cols: Y M E G D S R L A
[101, 24, 1, 0, -2, 3, 0, 7, 62] : (148)
[0, 2, 8, 69, 98, 18, 1, 0, 0] : (25)
[2, 0, 0, 19, 95, 73, 8, 0, -1] : (123)
[0, 1, 8, 75, 91, 16, 0, 86, 17] : (167)
[-1, 2, 34, 107, 55, 6, 0, -1, -1] : (89)
[0, 1, -1, 0, 0, 11, 83, 86, 17] : (2)
[0, 1, 8, 75, 91, 16, 0, -2, -1] : (178)
[105, 51, 2, 1, -1, 1, 0, 3, 36] : (108)
[0, 2, 8, 1, 98, 18, 1, 0, 0] : (152)
down: [0, 86, -1, 86, -2] => L
down: [6, 11, 16, 1, 18] => S
down: [-1, 0, 0, 105] => Y
asked: [0, 1, 8, 75, 91, 16, 0, -2, -1] => (178)
down: [73, 16, 6] => S
down: [0, 0, 105] => Y
down: [0, 2, 0, -1, 0, 0] => Y

cols: N J V P C K F
[33, 46, -1, -56, 15, 8, 70] -> (106)
[89, 27, -64, 26, -34, -77, 90] -> (39)
[23, 50, 10, -50, -10, -11, 109] -> (35)
down: [15, -34] => C
down: [26, -50] => P
down: [70, 90] => F

cols: Q T W U X
[-41, 5, 79, -94, -7]  (33)
[59, -48, -16, 64, -27]  (63)
[-46, 43, 37, -33, -90]  (37)
[59, -48, -16, 64, 43]  (90)
[59, -48, -16, 1, 109]  (93)
down: [-94, 64, -33, 64] => U
down: [-16, 37] => W
down: [-16, -16] => W

cols: lok sulab Nup dag kekid femo Nul
[-12, -26, -22, -25, -30, -30, -16] = (40)
[-8, -38, -7, -37, -33, -32, 3] = (59)
[82, -75, 83, -76, -75, -74, 73] = (70)
[-58, 7, -64, 9, 6, 7, -55] = (31)
[63, -54, 71, -54, -48, -47, 76] = (107)
[82, -75, 83, -59, -58, -57, 34] = (159)
[-4, -16, -10, -15, -19, -19, -10] = (124)
[11, -88, 4, -87, -85, -83, 25] = (103)
[82, -75, 83, -76, 1, -74, 73] = (53)
[-11, -54, 71, -54, -48, -47, 76] = (181)
down: [73, -55, 76, 34, -10] => Nul
down: [-22, -7, 83, -64, 71, 83, -10, 4] => Nup
down: [34, -10, 25, 73] => Nul
down: [-54, -75, -16] => sulab
down: [-16, -88, -75] => sulab
down: [-8, 82, -58, 63, 82] => lok
down: [-54, -75, -16, -88, -75, -54] => sulab

cols: Gil luzis Zalig gove
[-106, -21, 51, -16] = (32)
[9, 4, 2, 20] = (6)
[9, 3, 2, 20] = (116)
down: [-16, 20] => gove
down: [20, 20] => gove

cols: Geke pinu Lumu Kur bik
[62, -43, 52, -44, -48] = (71)
[105, -97, 96, -99, -104] = (36)
[19, -14, 11, -14, -18] = (86)
[-50, 50, -42, 52, 58] = (84)
[53, -49, 46, -51, -55] = (121)
down: [62, 105] => Geke
down: [-14, 50, -49] => pinu
down: [-42, 46] => Lumu
down: [52, -51] => Kur
down: [62, 105, 19, -50] => Geke

cols: zamap vemu boka finiv Sena
[-52, 8, 81, -66, -66] -> (139)
[-35, -4, -17, 31, 45] -> (47)
[-80, 29, 12, -104, -19] -> (56)
[39, -27, -45, 81, -67] -> (54)
down: [81, -17, 12] => boka
down: [-4, 29, -27] => vemu

cols: dilu gis fad Gevur buk
[-29, -20, 105, 8, 27]  (164)
[15, 15, -17, 6, 18]  (43)
[-61, -39, 117, -2, -8]  (138)
[-55, -30, 19, 1, 36]  (16)
[-74, -44, 68, -5, 1]  (15)
[-55, -35, 93, -3, -8]  (162)
[-67, -49, 117, -3, 23]  (9)
[-42, -5, 19, 12, 36]  (28)
[-36, -30, 117, 1, -4]  (179)
down: [93, 117, 19] => fad
down: [-74, -55, -67, -42] => dilu

cols: Bekot Nopu tekif beguz Tede pubi Biko
[21, 7, 8, 17, 30, -14, 19] : (85)
[83, -65, 2, -20, -17, -54, -61] : (73)
[-5, 1, 37, 18, 20, 50, 1] : (78)
down: [-61, 1] => Biko
down: [17, -20] => beguz
down: [-17, 20] => Tede

cols: budi vuk Sufeg bifuf poki riz mudis piri
[-40, -16, 77, 0, 13, 2, -26, -52] : (80)
[-51, -3, -14, -67, 9, 32, -19, 110] : (7)
[-40, -16, 77, 0, 13, 2, -18, 5] : (38)
down: [-16, -3] => vuk
down: [-19, -18] => mudis
down: [-40, -51] => budi
down: [13, 9] => poki
down: [-14, 77] => Sufeg
down: [-3, -16] => vuk

cols: Sube vakuf Nog kiz vaf suma nirud Donag
[-13, -3, -86, -37, 1, -46, 28, 20]  (99)
[-101, -44, -9, -20, -36, -51, -11, -53]  (30)
[15, -4, 22, 40, -11, 108, -10, 49]  (128)
down: [-13, -101] => Sube
down: [-101, 15] => Sube
down: [-86, -9] => Nog
down: [1, -36] => vaf

cols: zat siled Malas figul bok rele Setub lesag
[-9, -68, -9, -19, -4, 13, -17, 25] -> (24)
[-12, -62, -24, -22, -5, 15, -20, 33] -> (165)
[-18, -53, -9, -6, -7, 16, -9, 42] -> (194)
[-11, -54, -13, -19, 4, 14, -15, 31] -> (113)
[-16, -65, -9, -24, -1, 14, -10, 44] -> (64)
[-18, -70, -9, -25, 1, 28, -16, 43] -> (189)
[-20, -63, -12, -19, -2, 13, -7, 37] -> (173)
[-10, -74, -10, -27, -7, 19, -16, 44] -> (13)
[-6, -69, -5, -20, 2, 18, -7, 49] -> (132)
[-4, -58, -17, -21, 4, 14, -4, 30] -> (187)
[-6, -86, -9, -29, -1, 27, -6, 39] -> (94)
[-6, -69, -5, -20, 2, 18, -7, 30] -> (92)
down: [13, 15, 16, 14, 14, 28] => rele
down: [25, 33, 42, 31, 44, 43] => lesag
down: [-18, -11, -16, -18, -20, -10, -6, -4, -6, -6] => zat

cols: sus gub zan zoda
[-17, -1, 19, 7] -> (150)
[-17, -1, -60, 6] -> (51)
[10, 0, -5, -7] -> (149)
[34, -7, 5, 47] -> (77)
[-55, -43, 9, -17] -> (154)
[54, 14, -22, 25] -> (169)
[-102, -15, 32, 7] -> (142)
down: [34, -55] => sus
down: [-55, 54, -102] => sus
down: [10, 34] => sus
down: [5, 9, -22, 32] => zan

cols: Gobev Tar sepaz nuko
[-11, -2, -18, 81] : (122)
[-47, -17, 15, 38] : (46)
[-29, -95, -84, -79] : (58)
[-29, 14, -7, 96] : (208)
[-35, -33, -62, 38] : (91)
[-35, -33, 26, 38] : (174)
[42, 61, 26, 9] : (111)
[-23, 14, 48, -79] : (198)
[12, 14, 59, -93] : (191)
[-35, -95, 15, -50] : (97)
[-17, -111, -7, -35] : (3)
[-53, 108, -73, -6] : (218)
down: [26, 26, 48, 59, 15, -7, -73] => sepaz
down: [-79, 96, 38, 38, 9, -79, -93] => nuko
down: [-35, -6] => nuko
down: [9, -79, -93, -50, -35, -6] => nuko
down: [-62, 26, 26, 48, 59, 15] => sepaz

cols: Menet rovab rakim zabu Buf
[-22, -67, -45, -9, -21] = (50)
[-22, -67, -45, -9, -22] = (109)
[17, -85, -20, -16, -18] = (29)
down: [-67, -85] => rovab
down: [-9, -9] => zabu
down: [-67, -67] => rovab

cols: suz Matu lum Tapo
[82, -20, -22, 36] -> (17)
[29, -7, -8, 13] -> (110)
[85, -21, -23, 37] -> (75)
[70, -17, -19, 31] -> (4)
[78, -19, -21, 35] -> (76)
[95, -23, -26, 42] -> (12)
[92, -22, -25, 41] -> (66)
[72, -18, -20, 32] -> (115)
[40, -10, -11, 18] -> (131)
[58, -14, -16, 26] -> (207)
[64, -16, -17, 28] -> (55)
down: [41, 32, 18] => Tapo
down: [36, 13, 37, 31, 35, 42, 41, 32, 18, 26] => Tapo
down: [85, 70, 78, 95] => suz
down: [85, 70, 78, 95, 92] => suz
down: [26, 28] => Tapo
down: [42, 41, 32, 18] => Tapo

cols: relo Mero fizoz fesik Gop Teneg tosen
[-1, 27, -37, -45, 55, 40, 30]  (19)
[20, 1, -49, -49, -60, 25, -29]  (180)
[45, 16, 65, 25, 16, 20, -93]  (141)
[-24, -24, -7, 19, 41, 29, 70]  (114)
[-59, 13, -59, 45, -24, 64, -29]  (160)
[-21, 36, -25, -36, -20, -29, 13]  (175)
[-25, -13, -16, 0, -19, -8, 7]  (130)
[-23, 37, 20, -9, 42, 68, -9]  (98)
[54, 41, -19, -37, -12, -42, 36]  (125)
[6, -24, -46, -44, 17, 0, -63]  (129)
down: [19, 45, -36, 0, -9, -37, -44] => fesik
down: [-7, -59, -25, -16, 20] => fizoz
down: [20, 29, 64, -29, -8, 68, -42] => Teneg
down: [-49, 65] => fizoz
down: [36, -13, 37] => Mero
down: [1, 16, -24, 13, 36, -13, 37, 41, -24] => Mero

cols: bov rimu Lodu lub mipi
[28, 11, -90, -15, -42]  (163)
[39, -82, -30, -3, -45]  (27)
[2, 28, 78, 46, 33]  (176)
[-9, -23, 75, 48, 4]  (26)
[-9, -23, 92, 14, 37]  (172)
[-4, 93, 16, 40, 26]  (18)
[-33, 84, -45, 1, -45]  (41)
[-33, 84, -45, -27, 20]  (81)
down: [28, -23] => rimu
down: [-9, -4, -33] => bov
down: [-23, -23, 93, 84] => rimu
down: [-15, -3, 46, 48, 14, 40, 1] => lub
down: [48, 14, 40, 1, -27] => lub
down: [-9, -9, -4, -33] => bov

